One turn moves every row onto another: examples first, then more rows asked
Rinev: [ -8   4   8 -11  11  -4 -10  -5   4   1   5 -11  -2  -6   4   0 -12  -9
   8   3 -16   4   3  15  12  11  -9 -13   1 -16  -9   8]
nidok: [  3 -11   8   2  -4   6   2  -9  11   2   0   1  -3  13  -7   6   2  -3
  -4  -6   3   8  -5   2 -18  -9   3   1 -23  -2   8   4]
Sudo: [  0  -3  -9   8  -1  -2   5  -8   9   7  -2  10  -6  10  11   2   4  -1
  -6   1  -3   8   4   2 -16  -9  -1  -8 -17  -3  11   5]
sav: [ -9   2  13 -10  10  -3  -7  -6   8   0   6 -14   1   2   5  -4 -13  -9
   8   6 -16   6   6  17   8   8  -4 -15  -3 -14  -8   8]
reg: [ -6   7  15   5   7   3 -10   3  -7   2  -3  -1  -1  10   9  17 -12   2
 -14  -7   5  23  12   1   9  13   0 -21  -1  -6  -5   3]
Mapa: [-10   0  25  -4   7   5  -9   8  11   4   0 -14   8   5   3  14 -15  -2
  -4  -7   3  20   6   5   7  13   3  -2 -12 -10  -4   4]
dab: [ 13   6 -23 -11  -9 -11   6   1   2   6   0 -13   2  -3   2  12   5   4
  -4 -13 -21  12   1   0   5  14  -4  -4   5  -6  -2   2]
nodu: [  0   8  -3   1  18  -8  10  11   0   3   4   1   0  -9   5   7  17   9
  -3 -13  14   6  15   2   4  17   6 -15 -15  -4   1  -5]
biga: [ 16   1 -17 -12 -17  -2  -2   7  -1  -7  -3 -10   0   2   4  15  -3  -4
  -2  -6  -9  -7  -2  12   4  -4   8  -1   7  -5   0   1]
begok: [ 12  13  -9  -9  11  -5   7  19  -5  -8  -1 -13   6  -9  -3  12  11   5
   1 -16   9  -4   7   5   8  10   9  -7   2  -3   4  -4]
zudu: [  1   2  19  -7   8   2 -11  -9 -10  -9   3 -13  -2  11  -6   3 -12  -9
  -2   1  -6  10   1  13   7   3  -2 -27   3  -6 -10   4]
San: [ -4  -4  -7  10  -1  -2   9  -7   9   5   5  12 -10  10   8   3   5   0
  -4   2   3   6   3   0 -10 -10   6 -13 -15  -1   9   6]
lemab: [ 11  11  -3  -9  10  -6  13  15  -9  -2   7  -6   3  -8  -5  14  11   8
  -3 -15  13  -9   1   9   7  10   8   0   7  -1  -1  -1]
nekez: [  2   2   4  -2  14  -3   7  15   2  -3   4   1   2  -7   6   7  12   3
  -2  -4  22  -8  10  12   4   3  14  -6 -14  -2   3  -8]
dozim: [  5   1  14  -4  17  -2  10  11   0   2   7  -4   6  -6 -11   9  16   7
  -6 -13  20   6   4   4   3  12   9  -5 -15   2  -2  -9]
vamav: [ 12  -3 -19  -6 -18  -4  -3   7  -1  -4  -7  -9  -2   6   5  10  -2  -7
  -2  -4  -7  -5   0  16  -3  -4  11   3   2  -5   1  -1]
sulot: [ -1  -4   1  12  -1   0   9  -9  10   8   3   6  -7  10 -12   3   9   4
  -5 -12  -2  20   5  -9 -10   3   3 -17 -19  -2   2   6]
zutan: [-14   1  15  -4   8  -3  -3   0  -1   7   7  -2   0   7  26  17 -15   1
 -10   2  10  11   1  11   5   9   0  -1  -4  -6  -2   5]
Gilo: [  2   3  15 -10  10   1 -15  -7 -10  -8   1 -12  -3   3  -6   5 -12 -12
   0   2  -6   5  -3  13  12   2  -6 -21   5  -9  -9   3]
fosaz: [ 20  -2  -2 -15 -13  -3   7   0  -3   4   6 -13   4   3 -16  17   3   3
 -11 -12 -10   6 -12   6   3   7   0   7   9   2  -8   1]
Zut: [ -5   2  12 -13  13  -6  -4 -17 -12   2  12  -8  -7   0   1   7  -9  -2
  -1  -3  -7   7  -8  12   9  15 -13 -14   5  -9 -13   9]
puve: [ 10   3 -25  -4  -9 -14   5  -1   0  11  -3 -12  -1   0   3   7   8   3
  -6 -13 -19  16   3   3  -1  16  -3  -2   1  -6  -3   1]
zum: [ 18  -7  -1  -9 -13  -5   5  -1  -6   7   3 -12   2   7 -19  13   4   1
 -12 -12  -7  10 -12   9  -3   7   2   9   4   2  -8  -2]
Finu: [  3  -4   1  11  -1   1   6 -11   7  10  -1   9  -6  10 -11   5   6   5
  -9 -13  -6  20   5  -5 -15   4  -4 -10 -18  -3   3   7]
zuf: [ -1 -11   9   3  -2   3   8  -7  15   4   6   0  -3  11  -9   4   5  -3
  -1  -3   6   9  -7  -2 -12  -9   8  -2 -22   1   6   4]
Veg: [ 10  12  -4 -11  14  -9  14  17   1   3   5 -13   9 -12  -5  10  13   7
   0 -13   5  -2   4   6   8  14   5   3   3  -3   1  -2]
Nagil: [ -9   2  14 -11  10  -7   2 -19  -9   4  15  -6  -6   7   6   4 -10   1
  -2  -1  -7   9  -3  14   5  16  -9 -17   3  -8 -13  10]

dab -> fosaz
lemab -> begok
Rinev -> Zut
Now these:
Finu -> nidok
Nagil -> zudu
San -> sulot
puve -> zum
reg -> Mapa
nekez -> nodu

